Each row of this table is followed by its label. One hidden rule gives the labels. It looks at one to three of the table's principal directions, none of them among the few with the most spread.
array([0.62, -0.10, 0.44, -0.11, -0.04, -0.41, -0.47, 0.59, 0.43, 0.29, 0.27, 0.01, 0.86, -0.69, -0.31, -0.49, -0.55, -0.05, 0.47, 0.88, 0.29, 0.56, -0.50, -0.35, 0.32, -0.33, 0.48, 0.71, -0.26, -0.84, -0.54, 0.40]) rope
array([-1.57, -0.08, 0.09, -0.13, 0.66, 0.12, -0.27, -0.66, -0.01, 0.03, 1.31, -0.34, -0.95, -0.41, -0.06, -0.96, 0.34, -0.93, -0.21, 0.34, -0.42, 0.30, -0.42, 0.21, -0.03, 0.24, 0.41, 0.84, -0.24, -0.17, 0.40, -0.66]) goat
array([3.46, 0.74, -1.31, 0.46, -0.89, -0.13, 4.13, -0.21, -3.88, 0.13, -5.55, 0.77, 3.52, 1.96, 0.71, 3.28, -1.22, 2.39, -0.04, -0.14, -0.61, -0.17, 0.89, -1.35, 0.07, -2.88, -0.55, -0.43, -0.34, 0.93, -0.59, 1.82]) fox
array([-0.19, -0.08, 0.37, -0.57, 0.14, -0.18, -0.31, 0.13, 0.61, 0.29, 1.22, -0.56, 0.26, -1.06, -0.31, -0.46, -0.18, -0.60, 0.04, 0.60, -0.15, 0.21, -0.98, -0.28, -0.15, -0.01, 0.81, 0.61, -0.55, -0.84, -0.26, 0.45]) fox
array([2.70, 0.30, 0.05, -0.35, -1.23, -1.94, 1.09, 0.90, 2.54, -0.99, -1.40, -0.11, 2.57, -1.12, -0.76, -2.59, -0.90, 1.56, 1.86, 2.13, 0.70, 0.86, -0.59, -0.09, -0.55, -0.60, 1.74, 1.29, 0.96, -2.61, -1.36, 0.80]) rope
array([-3.06, 0.46, -0.54, -0.44, 1.65, 0.34, -1.22, -1.44, 0.85, 1.27, 0.79, -1.11, -1.57, 1.67, 0.57, 1.22, 1.10, -1.47, -0.53, -1.07, -2.16, -0.51, -0.73, 1.08, 0.58, 0.32, 0.14, -0.07, -0.21, 3.10, 1.38, -0.96]) fox
array([-0.28, -0.20, -0.39, 0.55, -0.22, 0.55, 0.79, -0.31, -0.77, -0.95, -0.52, 0.44, -1.05, 0.69, 0.31, -0.01, 0.42, 0.58, -0.36, -0.76, 0.38, -0.46, 1.15, 0.47, -0.27, 0.57, -1.01, -0.92, 0.69, 0.47, 0.53, -0.84]) goat
array([-2.32, 0.14, -0.49, -0.05, 1.09, -0.06, -0.31, -1.26, 0.79, 0.42, 0.30, -0.68, -1.36, 1.16, 0.42, -0.34, 0.97, -0.66, 0.23, -0.06, -1.79, -0.25, -0.39, 1.04, 0.48, 0.05, 0.39, 0.88, 0.10, 1.85, 1.24, -1.03]) fox
array([0.29, -0.64, 0.65, -0.29, -0.39, 0.92, -1.28, 0.96, 0.76, -0.20, 2.09, -0.15, -1.05, -1.38, -0.15, 0.21, 0.43, -0.30, -0.59, -0.89, 1.16, -1.00, 0.15, -0.12, -0.46, 1.56, -0.77, -1.61, -0.21, -0.84, 0.06, 0.31]) fox
array([0.75, 0.95, -1.73, -0.07, -0.07, -1.22, 2.97, -1.70, 0.91, -0.35, -3.82, -0.73, 1.35, 1.79, 0.66, -0.79, 0.87, 1.69, 1.49, 0.77, -2.39, -0.61, -0.06, 0.75, -0.22, -1.45, 1.31, 1.38, 0.87, 1.18, 0.87, 0.07]) fox
array([-4.46, 0.22, 0.33, 0.16, 1.42, 0.40, -3.02, -0.90, 1.04, 0.65, 3.45, -0.65, -3.84, 1.30, 0.01, -1.01, 1.40, -2.33, -0.68, -0.92, -1.33, -0.57, -0.70, 1.74, 0.01, 2.42, 0.12, -0.03, 0.31, 2.13, 1.04, -1.86]) rope
array([-3.44, -1.20, 0.86, -1.20, 1.03, 0.79, -3.70, -0.29, 4.96, 0.39, 5.16, -1.53, -3.80, -2.03, -0.01, -1.08, 2.21, -2.15, -0.09, -1.13, -0.42, -1.21, -0.84, 1.33, 0.26, 2.23, 0.17, -0.43, -0.39, 0.50, 1.87, -1.12]) fox
array([-2.43, 0.19, -0.49, 0.38, 1.23, 0.81, -0.54, -1.17, -0.64, 0.58, 0.70, -0.62, -2.20, 1.56, 0.68, -0.18, 1.51, -0.78, -0.27, -0.54, -1.87, -1.25, -0.10, 1.01, 0.20, 1.17, -0.34, 0.12, 0.01, 2.19, 1.58, -1.06]) rope
array([-2.05, -1.14, -0.27, 0.59, 1.54, 2.00, -0.19, -0.64, -0.87, 0.16, 1.03, -0.51, -2.55, 0.57, 1.15, 0.15, 1.75, -0.18, -0.16, -0.45, -1.19, -1.66, 0.77, 0.79, 1.06, 1.25, -1.77, -0.31, -0.32, 2.01, 2.63, -1.42]) fox
array([1.62, 0.84, -1.30, -0.89, -0.90, -1.65, 2.64, -1.09, 3.16, -1.21, -2.28, -1.17, 1.60, -0.37, -0.06, -2.27, 0.78, 1.62, 1.54, 0.94, -1.04, -0.47, -0.49, 0.60, -1.32, -0.62, 2.07, 0.88, 1.19, -1.24, 0.08, 0.45]) fox
array([2.73, 0.04, 0.59, 0.50, -1.53, -0.58, 0.56, 1.29, -1.57, -0.55, -1.18, 1.57, 1.94, -0.93, -0.68, 0.08, -1.65, 0.88, 0.01, 0.50, 2.19, 1.23, 0.72, -1.37, -0.30, -1.05, -0.17, -0.01, -0.06, -2.29, -1.97, 1.10]) fox
array([0.35, 0.61, -0.85, 0.32, 0.23, 0.46, 1.07, -0.54, -1.62, 0.35, -1.80, -0.14, 0.31, 1.66, 0.62, 1.23, 0.38, 0.55, -0.32, -0.64, -0.97, -0.91, 0.34, 0.09, -0.11, 0.02, -0.54, -0.75, 0.16, 1.54, 0.47, 0.14]) rope
array([-1.07, 0.20, -0.17, -0.65, 0.52, 0.29, -1.80, -0.20, 2.41, 0.68, 1.00, -0.90, -1.09, 0.47, 0.25, 0.97, 1.05, -0.72, -0.32, -1.46, -0.58, -1.00, -0.27, 0.84, 0.03, 1.16, -0.21, -1.44, 0.30, 1.69, 0.74, -0.31]) rope
array([0.47, -0.08, 0.16, -0.01, 0.08, -0.02, -0.15, 0.55, 0.18, 0.11, -0.07, -0.13, 0.52, 0.02, -0.02, 0.10, -0.32, 0.24, 0.21, 0.33, 0.13, 0.02, -0.17, 0.00, 0.23, 0.18, -0.10, -0.17, 0.07, -0.01, -0.13, 0.15]) fox
array([1.76, 0.20, -0.18, -0.86, -0.73, -1.60, 0.47, 0.54, 3.28, -0.18, -1.53, -0.52, 2.20, -0.28, -0.34, -0.03, -0.68, 1.13, 1.33, 0.73, -0.07, 0.50, -0.63, 0.20, 0.10, -1.09, 1.30, 0.30, 0.57, -0.43, -0.71, 0.85]) fox
array([-2.91, -0.46, 0.21, -0.34, 1.12, -0.22, -0.97, -1.10, 2.67, -0.54, 3.02, -1.13, -2.33, -1.38, -0.18, -4.04, 1.48, -1.26, 0.84, 1.37, -0.94, 0.10, -0.89, 1.24, -0.11, 1.35, 1.25, 2.10, 0.33, -0.90, 1.33, -1.76]) goat
array([1.46, 0.89, -0.80, -0.15, -0.63, -1.02, 1.51, -0.15, 0.68, -0.54, -2.44, -0.13, 1.68, 1.07, -0.05, 0.04, -0.47, 1.22, 0.45, 0.09, -0.14, 0.17, 0.10, 0.30, -0.61, -0.48, 0.60, -0.42, 1.07, 0.14, -0.65, 0.26]) goat
array([-0.46, 1.17, -0.90, 0.54, 0.40, -0.12, 0.44, -1.01, -1.30, 0.43, -1.68, 0.04, -0.06, 2.12, 0.39, 0.15, 0.49, 0.04, -0.21, -0.45, -1.11, -0.34, 0.25, 0.46, -0.27, 0.17, -0.02, -0.08, 0.63, 1.57, 0.22, -0.44]) rope
array([-3.06, -0.21, -0.01, -0.23, 1.02, 0.55, -2.10, -1.15, 2.94, -0.02, 3.32, -1.33, -3.60, -0.61, 0.23, -3.02, 2.75, -1.40, 0.35, -0.24, -1.34, -1.68, -0.54, 1.62, -0.45, 2.68, 0.49, 0.48, 0.41, 0.38, 1.96, -1.51]) rope
array([0.59, -0.05, 0.72, 0.80, -0.05, -0.09, -0.62, 1.10, -1.41, -0.27, 0.48, 0.86, 0.52, -0.33, -0.51, -1.48, -1.10, -0.03, 0.11, 1.25, 1.45, 1.14, 0.21, -0.36, 0.20, 0.63, -0.35, 0.45, 0.34, -1.42, -1.04, -0.45]) rope
array([-1.53, 0.81, -0.42, -0.18, 0.38, -0.45, -0.30, -1.09, -0.51, 0.94, -0.64, 0.05, -0.24, 1.66, 0.10, 1.91, -0.12, -0.93, -0.67, -1.07, -1.22, 0.46, -0.37, 0.18, 0.16, -1.11, 0.50, 0.16, -0.33, 2.05, -0.15, 0.02]) fox
array([0.89, 0.39, 1.22, 0.33, -1.14, -0.52, -1.47, 1.13, -1.73, 0.14, 1.28, 1.50, 0.58, -1.26, -1.13, -0.23, -1.55, -1.01, -0.88, 0.04, 2.25, 1.59, -0.08, -1.35, -0.68, -0.19, 0.31, 0.11, -0.53, -2.40, -2.44, 0.89]) fox
array([-1.44, 0.45, -0.09, -0.51, 0.70, -0.26, -1.30, -0.51, 1.52, 0.73, 0.80, -0.72, -0.56, 0.51, -0.01, 0.26, 0.41, -0.99, -0.18, -0.48, -0.80, 0.04, -0.70, 0.62, 0.11, 0.38, 0.52, -0.08, 0.09, 1.18, 0.26, -0.40]) fox
array([0.82, -0.21, -0.15, -0.04, 0.07, 0.06, 1.17, -0.13, -0.47, -0.06, -0.56, -0.24, 0.84, -0.72, 0.15, -0.70, 0.06, 0.48, 0.52, 1.00, -0.32, -0.09, -0.18, -0.47, 0.10, -0.59, 0.28, 0.96, -0.39, -0.86, 0.27, 0.39]) rope
array([0.45, -0.16, 0.41, -0.19, -0.25, -0.54, -0.35, 0.61, 1.24, -0.50, 0.56, 0.07, 0.54, -0.98, -0.50, -1.19, -0.60, 0.06, 0.35, 0.73, 1.02, 0.87, -0.15, 0.00, -0.08, 0.17, 0.37, 0.26, 0.41, -1.32, -0.66, -0.21]) goat
array([2.59, 0.08, -2.05, 1.18, -0.13, 0.31, 5.00, -0.96, -1.80, -1.43, -5.17, -0.30, 1.38, 1.94, 1.40, -1.60, 1.27, 3.64, 1.86, 1.53, -1.82, -2.03, 1.44, 0.59, -0.07, -0.35, -0.66, 0.67, 1.28, 0.60, 1.92, -0.25]) rope
array([-1.34, -1.07, -0.07, 0.57, 0.63, 2.05, -0.68, -0.09, -0.67, -0.24, 1.11, 0.06, -2.73, 0.47, 0.88, 1.16, 1.47, -0.05, -0.82, -1.71, 0.06, -1.74, 1.39, 0.65, 0.52, 1.59, -2.30, -1.89, -0.01, 1.75, 1.92, -1.10]) fox
array([1.62, 0.22, 0.79, -0.06, -0.95, 0.02, -0.87, 1.56, -1.45, 0.42, 0.09, 0.94, 1.34, -0.22, -0.60, 2.35, -1.72, -0.18, -1.12, -0.89, 1.83, 0.70, 0.06, -1.13, -0.27, -0.22, -0.56, -1.66, -0.46, -0.64, -1.95, 1.33]) fox
array([2.42, 0.34, 0.78, -0.09, -1.88, -1.74, -0.20, 1.54, 1.35, -1.00, -0.28, 0.98, 1.89, -1.24, -1.27, -1.37, -1.74, 0.72, 0.60, 0.90, 2.24, 1.53, -0.13, -0.54, -0.90, -0.33, 1.11, 0.13, 0.78, -2.91, -2.57, 0.92]) fox
array([-2.81, -0.36, -0.03, 0.12, 1.15, 1.28, -1.87, -0.57, 0.95, 0.13, 2.36, -0.67, -3.22, 0.65, 0.51, -0.21, 1.73, -1.15, -0.69, -1.35, -0.65, -1.37, 0.27, 1.37, 0.10, 2.33, -1.06, -1.22, 0.39, 1.87, 1.70, -1.61]) goat
array([-1.82, -2.03, 0.43, 0.53, 1.46, 2.66, -0.16, 0.26, -1.54, -0.35, 2.29, -0.25, -2.57, -0.76, 0.91, 0.41, 0.95, -0.29, -0.67, -0.29, 0.22, -1.16, 0.97, 0.29, 1.22, 1.43, -2.51, -0.83, -0.69, 0.86, 2.39, -1.50]) goat
array([0.98, 0.64, -0.77, -0.18, -0.31, -0.81, 0.74, -0.28, 1.62, -0.17, -1.87, -0.45, 0.94, 0.91, 0.18, -0.30, 0.37, 1.02, 0.85, 0.08, -0.72, -0.48, -0.02, 0.56, -0.25, -0.17, 0.58, -0.10, 0.89, 0.58, 0.09, 0.19]) rope
array([-0.69, 0.16, 0.10, -0.19, 0.43, 0.08, -1.40, -0.04, 1.11, 0.60, 0.83, -0.41, -0.61, 0.12, 0.04, -0.12, 0.56, -0.62, 0.01, -0.33, -0.35, -0.36, -0.33, 0.36, 0.16, 0.71, 0.07, -0.19, 0.06, 0.60, 0.30, -0.21]) rope
array([-0.35, 1.20, 0.01, -1.25, -0.94, -2.07, -1.61, -0.38, 4.55, -0.12, 0.86, -0.58, 0.15, -0.54, -1.00, -1.08, 0.07, -0.85, 0.26, -0.67, 0.22, 0.74, -1.10, 0.67, -1.32, 0.18, 2.26, -0.07, 0.92, -0.78, -1.37, 0.31]) goat
array([2.94, 0.64, -0.67, -0.12, -0.94, -1.51, 2.20, 0.45, 0.35, -0.10, -3.77, 0.11, 3.34, 1.00, -0.05, 0.68, -1.18, 2.05, 1.29, 1.07, -0.43, 0.43, -0.19, -0.33, 0.12, -1.91, 0.93, 0.53, 0.50, -0.09, -1.01, 1.34]) rope
array([-1.00, -0.41, 0.36, 0.74, 0.73, 1.07, -0.26, 0.24, -2.52, 0.04, 0.90, 0.48, -0.90, 0.32, 0.15, 0.11, -0.32, -0.53, -0.75, 0.12, 0.42, 0.25, 0.42, -0.11, 0.44, 0.69, -1.17, -0.16, -0.24, 0.28, 0.26, -0.83]) goat
array([0.69, -0.43, 1.03, 0.04, -0.57, -0.57, -0.71, 1.21, 0.38, -0.50, 1.32, 0.58, 0.56, -1.61, -0.83, -1.44, -1.16, -0.17, 0.30, 1.18, 1.62, 1.28, -0.27, -0.48, -0.05, 0.09, 0.43, 0.67, -0.02, -2.27, -1.26, 0.16]) fox
array([1.81, -0.29, 0.09, 0.30, -0.42, -0.24, 1.39, 0.60, -0.90, -0.39, -1.15, 0.31, 1.55, -0.64, -0.07, -0.81, -0.65, 1.10, 0.81, 1.47, 0.36, 0.29, 0.06, -0.67, 0.19, -0.75, 0.16, 0.96, -0.15, -1.41, -0.37, 0.62]) rope
array([-1.91, 0.02, -0.46, -0.28, 0.63, 0.28, -0.23, -1.39, 1.50, -0.23, 1.23, -0.89, -1.98, -0.26, 0.32, -1.66, 1.80, -0.66, 0.13, -0.27, -1.15, -0.90, -0.17, 0.90, -0.43, 0.95, 0.45, 0.50, 0.24, 0.39, 1.43, -0.99]) fox
array([-0.99, 0.39, 0.14, -1.07, 0.15, -0.50, -1.35, -0.34, 1.67, 1.03, 0.75, -0.48, 0.11, -0.01, -0.26, 2.00, -0.25, -1.23, -0.63, -1.20, -0.42, 0.50, -0.88, -0.07, 0.07, -0.85, 0.77, -0.40, -0.60, 1.04, -0.43, 0.55]) goat
array([-1.83, -0.11, -0.08, 0.15, 1.03, 0.89, -0.78, -0.59, -0.37, 0.30, 1.28, -0.42, -1.68, 0.38, 0.38, -0.27, 0.91, -0.89, -0.50, -0.45, -0.59, -0.53, 0.04, 0.55, 0.19, 1.09, -0.56, -0.21, -0.05, 1.02, 1.06, -1.02]) fox
array([-1.61, -1.92, 0.03, 1.25, 1.73, 4.04, 0.05, -0.02, -4.25, 0.01, 1.45, 0.28, -3.13, 0.15, 1.58, 1.78, 1.55, -0.19, -1.58, -1.45, 0.29, -2.08, 2.11, -0.10, 1.30, 1.82, -4.15, -2.03, -0.92, 1.93, 3.03, -1.60]) goat
array([-0.94, 0.03, 1.34, -0.78, -0.04, -0.57, -2.96, 0.76, 1.95, 0.58, 3.44, -0.15, -0.45, -2.05, -1.09, -1.03, -0.55, -2.00, -0.42, 0.17, 1.20, 1.19, -1.23, -0.35, -0.33, 0.71, 1.07, 0.39, -0.50, -1.76, -1.29, 0.21]) rope
array([0.38, -0.38, -1.32, 0.40, 0.29, 0.70, 2.42, -0.88, -0.20, -0.55, -2.57, -0.52, -0.31, 1.62, 1.21, 0.66, 1.35, 1.86, 0.75, -0.28, -1.69, -1.87, 0.98, 0.83, 0.44, -0.21, -0.91, -0.41, 0.49, 2.02, 2.05, -0.36]) fox
array([-2.04, 0.31, -0.09, -0.68, 0.39, -0.15, -0.87, -1.18, 1.08, 0.46, 1.35, -0.51, -1.31, -0.14, -0.08, 0.32, 0.70, -1.41, -0.60, -0.95, -0.81, 0.09, -0.58, 0.29, -0.32, -0.19, 0.76, 0.29, -0.42, 0.68, 0.35, -0.26]) fox
array([1.54, -0.71, 0.50, -0.38, -0.81, -0.82, 0.79, 0.75, 1.51, -0.85, 0.10, 0.09, 1.29, -2.06, -0.54, -1.54, -0.69, 0.81, 1.10, 1.53, 0.96, 0.82, -0.25, -0.53, 0.02, -0.90, 0.85, 1.21, -0.10, -2.46, -0.62, 0.60]) fox
array([-0.15, -0.21, -0.36, 0.17, 0.47, 0.72, -0.09, -0.02, -0.06, 0.23, -0.65, -0.17, -0.40, 1.03, 0.61, 1.29, 0.48, 0.36, -0.15, -0.81, -0.39, -0.82, 0.57, 0.42, 0.55, 0.39, -1.09, -1.09, 0.21, 1.68, 0.92, -0.37]) fox
array([1.94, 0.80, -0.65, -0.21, -0.37, -0.88, 2.43, -0.51, -1.82, 0.41, -3.04, 0.23, 3.04, 0.27, -0.02, 1.02, -1.16, 0.79, 0.24, 0.85, -0.50, 1.06, -0.35, -1.27, -0.03, -2.65, 0.97, 1.24, -0.58, -0.51, -0.96, 1.34]) fox
array([0.76, 0.92, 0.11, -0.50, -0.55, -2.34, 0.27, 0.01, 1.59, 0.12, -1.06, 0.02, 2.31, -0.15, -0.91, -1.23, -1.43, 0.04, 1.09, 1.65, -0.16, 1.99, -1.25, -0.19, -0.15, -1.69, 2.35, 2.06, 0.27, -1.24, -1.75, 0.64]) fox
array([0.23, -0.82, 1.48, -0.12, -0.69, 0.99, -2.65, 1.29, 0.06, 0.05, 3.45, 0.75, -1.33, -2.77, -0.66, -0.14, 0.02, -1.31, -1.08, -0.94, 2.50, 0.02, 0.35, -1.05, -0.44, 1.27, -0.86, -1.12, -0.86, -2.29, -0.78, 0.51]) fox
Here are more rows. What is the label of each one?
array([-2.48, -0.09, -0.28, 0.00, 1.08, 1.40, -1.58, -1.00, 0.67, 0.30, 2.13, -0.80, -3.07, 0.28, 0.59, -0.47, 2.18, -1.24, -0.77, -1.42, -0.82, -1.66, 0.26, 1.00, -0.24, 2.18, -0.84, -1.02, 0.15, 1.45, 1.82, -1.26]) ~ rope
array([-1.91, -0.20, 0.97, -0.75, 0.32, -0.37, -1.73, 0.03, 1.17, 0.19, 3.19, -0.28, -0.90, -1.64, -0.82, -0.87, -0.47, -1.92, -0.59, 0.22, 0.58, 1.30, -1.13, -0.07, -0.23, 0.23, 1.04, 0.78, -0.59, -1.21, -0.69, -0.32]) ~ goat
array([0.26, -0.71, -0.19, -0.04, 0.05, 0.60, 0.83, 0.11, 0.63, -0.84, 0.03, -0.32, -0.37, -0.56, 0.31, -0.42, 0.47, 0.75, 0.21, 0.03, 0.29, -0.62, 0.56, 0.33, 0.01, 0.54, -0.68, -0.57, 0.36, -0.24, 0.87, -0.48]) ~ goat
array([-0.78, -0.72, 0.94, 0.17, 0.09, 0.01, -0.79, 0.46, 0.46, -0.82, 2.67, 0.11, -1.06, -2.05, -0.62, -3.12, -0.03, -0.70, 0.31, 1.44, 1.10, 0.72, -0.29, 0.00, -0.21, 1.08, 0.38, 1.25, 0.02, -2.45, -0.18, -0.79]) ~ goat
array([0.91, 0.14, -0.95, 0.37, 0.70, 1.02, 2.38, -0.94, -3.30, 0.62, -2.47, -0.08, 1.18, 0.71, 0.95, 1.33, 0.31, 0.70, -0.22, 0.22, -1.16, -0.60, 0.48, -0.93, 0.50, -1.37, -0.78, 0.45, -0.85, 0.85, 1.03, 0.46]) ~ rope
array([-1.09, 0.33, 0.24, -0.87, 0.16, 0.00, -1.99, -0.47, 1.08, 1.40, 1.14, -0.17, -0.51, -0.29, -0.11, 2.21, 0.30, -1.60, -0.94, -1.72, -0.27, 0.11, -0.53, -0.37, 0.13, -0.69, 0.30, -0.52, -0.99, 1.05, -0.17, 0.66]) ~ fox
array([-1.89, -1.02, 0.40, -0.25, 0.41, 1.10, -0.99, -0.47, 0.89, -0.31, 2.78, -0.37, -2.59, -1.49, 0.15, -0.71, 1.35, -1.01, -0.47, -0.70, 0.09, -0.80, 0.19, 0.31, -0.07, 1.02, -0.50, -0.12, -0.55, -0.31, 1.30, -0.71]) ~ fox
array([1.64, -0.28, -0.71, 0.73, -0.17, 0.58, 2.87, -0.09, -2.71, -0.77, -2.70, 0.56, 1.25, 0.63, 0.59, 0.51, -0.44, 1.70, 0.14, 0.54, 0.12, -0.10, 1.16, -0.51, 0.26, -0.98, -1.07, -0.04, 0.12, -0.04, 0.38, 0.02]) ~ goat
array([0.76, 0.61, 0.54, -1.23, -1.52, -1.84, -1.80, 0.43, 4.09, 0.21, 1.08, -0.22, 0.49, -1.32, -1.04, -0.28, -0.11, -0.55, 0.45, -0.59, 0.49, 0.28, -1.14, -0.06, -1.06, -0.29, 2.07, -0.02, 0.04, -1.38, -1.62, 1.48]) ~ fox
array([0.74, 0.19, -0.83, -0.43, -0.39, 0.24, 1.24, -0.89, 0.60, -0.15, -1.06, -0.50, 0.02, -0.26, 0.46, 0.31, 1.21, 0.60, 0.07, -0.76, -0.72, -1.27, 0.28, -0.10, -0.65, -0.32, 0.15, -0.40, -0.08, 0.08, 0.78, 0.62]) ~ rope
array([0.50, -0.41, -0.19, 0.58, 0.38, 0.05, 0.58, 0.26, -0.03, -0.13, -1.24, 0.05, 0.44, 0.66, 0.41, -0.56, 0.08, 1.03, 1.03, 1.02, -0.41, -0.14, 0.42, 0.35, 0.93, -0.15, -0.47, 0.61, 0.38, 0.57, 0.69, -0.46]) ~ fox
array([1.87, 0.32, 0.47, 1.07, -0.80, 0.06, 0.73, 0.98, -4.95, 0.56, -2.00, 2.04, 1.97, 0.90, -0.26, 2.57, -2.26, 0.32, -0.96, -0.07, 1.34, 1.42, 0.75, -1.80, 0.39, -1.86, -0.94, -0.13, -0.90, -0.30, -1.96, 1.24]) ~ fox
array([3.57, 0.26, -0.29, 0.98, -1.12, -0.19, 2.07, 0.94, -2.15, -0.87, -2.98, 1.07, 2.37, 0.05, 0.02, -0.88, -0.86, 2.12, 0.70, 1.15, 1.34, 0.14, 1.16, -0.92, -0.32, -0.40, -0.62, -0.05, 0.69, -1.75, -0.95, 0.68]) ~ rope
array([2.39, 0.42, -0.85, 0.49, -0.57, -1.12, 3.40, -0.17, -1.02, -1.05, -3.49, 0.22, 2.64, 0.48, 0.04, -1.72, -0.81, 2.15, 1.46, 2.16, -0.32, 0.64, 0.20, -0.26, -0.17, -1.42, 0.82, 1.63, 0.78, -1.27, -0.45, 0.29]) ~ goat
array([-0.64, 0.50, 0.17, -0.79, 0.00, -0.72, -1.48, -0.02, 2.47, 0.36, 1.08, -0.59, -0.14, -0.22, -0.43, -0.08, 0.08, -0.83, -0.09, -0.51, 0.01, 0.26, -0.79, 0.45, -0.38, 0.48, 0.90, -0.38, 0.31, 0.12, -0.48, 0.02]) ~ fox
array([1.14, 0.55, -1.33, -0.14, -0.03, -1.43, 3.67, -1.22, 0.64, -0.97, -3.33, -0.69, 2.21, 0.61, 0.23, -2.00, -0.11, 1.81, 1.72, 2.11, -1.55, 0.52, -0.35, 0.37, -0.18, -1.72, 1.62, 2.18, 0.84, -0.50, 0.34, -0.14]) ~ goat
array([-1.73, -0.46, 0.70, -0.26, 0.50, 0.09, -1.03, -0.19, 0.29, -0.01, 2.40, -0.06, -1.11, -1.31, -0.41, -1.05, -0.09, -1.38, -0.35, 0.38, 0.36, 0.90, -0.51, -0.08, 0.12, 0.13, 0.41, 0.95, -0.54, -0.90, -0.01, -0.62]) ~ goat
array([1.43, -0.13, -0.14, -0.03, 0.15, -0.07, 1.08, 0.28, -0.19, 0.16, -0.97, -0.41, 1.46, -0.53, 0.18, -0.79, -0.04, 0.84, 0.95, 1.45, -0.48, -0.25, -0.39, -0.43, 0.31, -0.44, 0.35, 0.98, -0.27, -0.78, 0.23, 0.62]) ~ rope
array([2.26, 0.14, -0.65, 1.60, -0.38, 1.01, 2.31, 0.37, -4.37, -0.60, -3.10, 1.23, 0.98, 1.50, 0.66, 0.40, -0.31, 1.88, -0.14, 0.21, 0.60, -0.65, 1.77, -0.61, 0.02, 0.05, -1.87, -0.77, 0.48, 0.11, 0.07, 0.00]) ~ rope
array([-1.68, -0.89, 0.31, 0.20, 0.83, 1.74, -1.47, 0.18, -0.46, 0.32, 1.86, -0.10, -2.30, 0.26, 0.54, 1.47, 0.83, -0.76, -1.02, -1.49, 0.12, -1.07, 0.64, 0.46, 0.63, 1.40, -1.82, -1.66, -0.33, 1.65, 1.32, -0.85]) ~ fox
array([0.75, 0.16, -0.14, 1.19, 0.19, 1.82, -0.07, 0.35, -4.34, 0.49, -1.12, 1.22, -0.21, 1.28, 0.63, 2.35, -0.17, 0.11, -1.55, -1.54, 1.04, -0.55, 1.67, -0.84, 0.26, 0.52, -2.55, -2.03, -0.21, 1.15, 0.06, -0.10]) ~ rope
array([1.65, 0.28, -1.69, -0.49, -0.37, 0.41, 2.68, -1.02, 0.56, -0.19, -3.51, -0.74, 1.00, 1.28, 1.14, 2.48, 1.12, 1.88, 0.12, -1.57, -1.33, -1.89, 0.85, 0.18, -0.24, -1.01, -0.62, -1.65, 0.33, 1.96, 1.34, 0.76]) ~ goat
array([-0.04, -0.29, 1.11, -0.53, -0.74, -0.59, -1.60, 0.83, 1.64, -0.43, 2.60, 0.27, -0.30, -2.30, -1.05, -1.39, -0.63, -0.99, -0.20, 0.27, 1.74, 1.06, -0.56, -0.42, -0.65, 0.48, 0.82, 0.23, -0.17, -2.51, -1.32, 0.24]) ~ goat
array([1.48, 0.76, -0.67, 0.09, -0.34, -1.87, 1.82, -0.15, 0.67, -0.13, -3.21, -0.03, 2.58, 1.34, -0.11, -0.63, -0.98, 1.47, 1.60, 1.73, -1.03, 0.97, -0.51, 0.22, 0.32, -1.77, 1.47, 1.68, 0.72, 0.17, -0.73, 0.44]) ~ fox
array([0.75, 0.91, 0.62, -0.70, -0.75, -2.08, -1.43, 0.70, 2.26, 0.69, 0.26, -0.08, 1.74, -0.42, -1.07, -0.60, -1.19, -0.53, 0.73, 0.90, 0.15, 1.33, -1.57, -0.22, -0.33, -0.72, 2.20, 1.11, 0.02, -1.12, -2.02, 1.17]) ~ rope
array([1.08, -0.26, 0.93, 0.54, -0.82, 0.54, -1.37, 1.46, -1.50, 0.01, 0.72, 1.31, 0.02, -0.50, -0.41, 1.16, -1.00, -0.19, -0.93, -0.85, 2.20, 0.42, 0.84, -0.84, -0.04, 0.48, -1.26, -1.47, -0.20, -0.85, -1.27, 0.46]) ~ fox
array([0.75, -0.50, 1.43, -0.72, -0.99, -0.73, -0.90, 1.19, 0.76, -0.38, 2.43, 0.49, 0.83, -3.11, -1.28, -0.94, -1.51, -0.89, -0.25, 0.85, 2.13, 1.75, -0.85, -1.25, -0.54, -0.58, 1.08, 0.76, -0.84, -3.46, -1.91, 0.98]) ~ goat
